a =   0.9 -14.8 -12.7  44.0
Find the entry just left of the largest entry.
A: -12.7
Find the entry just left of -14.8.
A: 0.9

Read these off the matrix that follows. Rows and columns are numbered from 1.
1) Which number is the top-left entry?
2) Which number is the entry just right of the largest entry?
3) Which number is the entry just left of -8.4?
4) Which number is the entry at row 1, column 2?
5) Which number is the entry in row 3 and column 1?
6) Which number is the entry just right of -17.2?
7) Which number is the entry just left of 0.8?
8) Which number is the entry directly above the largest entry?
1.5,-19.2,-5.3,16.6,5.9,-18.5,-7.2,13.9,12.8,-11.8,-13.4,14.6,14.2,-12.0,-14.8,9.4
12.9,-8.9,-17.7,-3.8,15.0,36.1,7.5,2.0,-39.9,-31.7,16.7,22.0,12.8,-6.8,-23.1,-13.0
-7.6,-1.4,6.0,10.7,8.4,4.6,-5.0,-7.6,-11.0,-6.4,3.9,7.9,8.7,5.6,-2.0,-7.2
3.2,9.6,14.9,18.7,20.0,19.9,16.6,13.9,6.0,-1.0,-5.3,-12.2,-16.6,-19.2,-20.1,-18.0
18.0,10.9,0.1,-11.9,-18.9,-17.6,-10.6,1.3,11.1,17.9,18.4,10.6,-0.9,-12.0,-18.6,-18.0
16.3,10.9,4.2,-2.7,-9.0,-15.9,-16.9,-19.5,-13.5,-7.3,-4.2,5.2,11.4,16.1,17.6,15.9
-8.7,2.0,10.8,5.8,-6.5,-9.1,-0.4,10.9,6.0,-6.4,-9.4,-2.2,8.7,7.6,-3.5,-9.3
-9.3,2.7,9.0,-0.1,-10.7,-15.1,4.7,5.7,13.7,0.8,-15.7,-0.8,12.8,10.2,-3.5,-15.1
-12.1,-22.6,-10.0,12.3,20.0,2.0,-15.2,-23.9,2.6,23.3,15.5,-1.5,-19.3,-16.0,5.5,19.5
16.8,7.5,-5.3,-11.3,-8.2,11.4,11.5,21.3,-8.4,-22.7,-10.5,-7.5,6.0,16.1,10.8,-0.7
15.1,-12.3,-22.5,-0.1,20.8,5.4,-16.9,-18.7,15.4,24.2,-4.7,-21.0,-6.3,18.7,14.6,-13.0
10.0,7.5,1.3,-4.9,-9.0,-4.8,-3.3,9.4,5.2,3.5,6.2,-4.9,-10.4,-9.4,-5.0,3.6
8.9,9.6,3.1,-6.5,-11.5,-11.7,0.1,5.0,14.5,9.8,-3.6,-9.6,-9.8,-3.5,5.5,9.4
19.1,21.2,6.6,-13.5,-23.9,-23.6,0.1,11.7,29.8,19.7,-10.0,-20.3,-20.0,-6.2,13.1,21.6
8.3,-17.8,-18.9,7.4,23.3,7.1,-19.7,-17.2,6.9,22.4,6.2,-20.3,-18.0,9.5,22.9,5.8
1) 1.5
2) 7.5
3) 21.3
4) -19.2
5) -7.6
6) 6.9
7) 13.7
8) -18.5

m =
-56.06,84.55,64.47,-189.76,-9.97,-144.68,-14.14,1.21,-29.75,17.38,83.31,82.83
173.61,-115.64,-5.27,133.16,13.23,79.66,-56.55,-5.62,51.47,-41.75,29.41,23.45
-89.82,-62.90,80.33,-42.68,-0.58,-40.35,33.62,31.97,-1.67,104.85,100.71,83.60
141.84,48.80,-66.31,-147.22,-28.00,-137.14,-148.14,-82.10,-8.24,-179.45,2.96,5.65
106.34,34.69,-60.07,65.73,24.64,47.22,-30.96,-13.83,41.66,-75.13,-45.36,-41.73
Indices start at 1.
The entry directly below 83.60 -> 5.65
The bottom-left entry: 106.34
The smallest entry is -189.76
Which number is the entry directly below the largest entry? -89.82
The entry in the top-right corner is 82.83
Which number is the entry directly above -5.62? 1.21
Which number is the entry at row 2, column 1? 173.61
The top-left entry is -56.06
Which number is the entry just left of -137.14? -28.00
The entry just right of 24.64: 47.22
The bottom-right entry: -41.73
Which number is the entry just left of -66.31? 48.80
The entry directly below -29.75 -> 51.47
Which number is the entry just left of 47.22? 24.64
The entry directly below the smallest entry: 133.16
Which number is the entry just left of -42.68? 80.33
Which number is the entry just left of 133.16? -5.27
Which number is the entry just right of -60.07? 65.73
The entry at row 1, column 2 is 84.55
The entry directly below 80.33: -66.31
Which number is the entry directly below -82.10? -13.83
The entry at row 1, column 3 is 64.47
The entry just right of -40.35 is 33.62
Which number is the entry just right of the largest entry? -115.64
Which number is the entry directly above -147.22? -42.68
Which number is the entry just left of -144.68? -9.97
The entry directly below -5.62: 31.97

Read these off the array that follows. Rows and columns are numbered from 1.
1) Which number is the entry in row 2 and column 3?
2) Which number is the top entry of the column that holds the largest entry?
3) Which number is the entry at row 3, column 2?
4) Which number is the top-right entry?
5) Which number is the bottom-left entry?
6) Which number is the entry just right of 51?
7) Which number is the smallest entry?
8) Which number is the entry at row 3, column 1?
[[65 75 67 55 59 71 52 63 64 52]
 [66 75 65 52 64 64 54 61 53 48]
 [80 47 53 60 63 70 56 61 47 45]
 [63 63 68 64 68 66 50 85 61 52]
 [99 83 46 74 52 80 35 39 74 54]
 [47 49 70 60 56 97 72 56 93 23]
 [58 44 26 94 60 73 59 52 62 63]
 [43 60 62 61 74 43 66 44 81 66]
 [52 51 65 67 72 60 52 34 89 89]
 [79 76 44 61 44 76 56 33 46 49]
 [55 82 54 82 61 86 57 59 68 64]
 [61 40 49 86 59 56 78 55 50 53]
 [45 60 66 52 71 61 53 57 65 78]
 [80 60 48 77 54 52 66 61 73 73]
 [61 61 61 61 61 61 61 62 62 61]]
1) 65
2) 65
3) 47
4) 52
5) 61
6) 65
7) 23
8) 80

22.9,-2.8,-41.7,25.2
Give the entry just right of 22.9.
A: -2.8
Give the entry just left of 25.2.
A: -41.7

Read these off the row that follows.
1) Which number is the 2nd entry from the left?
2) Which number is the entry just left of -29.4?
3) Which number is the entry just left of -34.9?
4) Which number is the fifth entry from the end?
5) Which number is the fourth entry?
[ 14.1 -29.4  13.3  45.6 -36.7 -34.9 -15.5]
1) -29.4
2) 14.1
3) -36.7
4) 13.3
5) 45.6
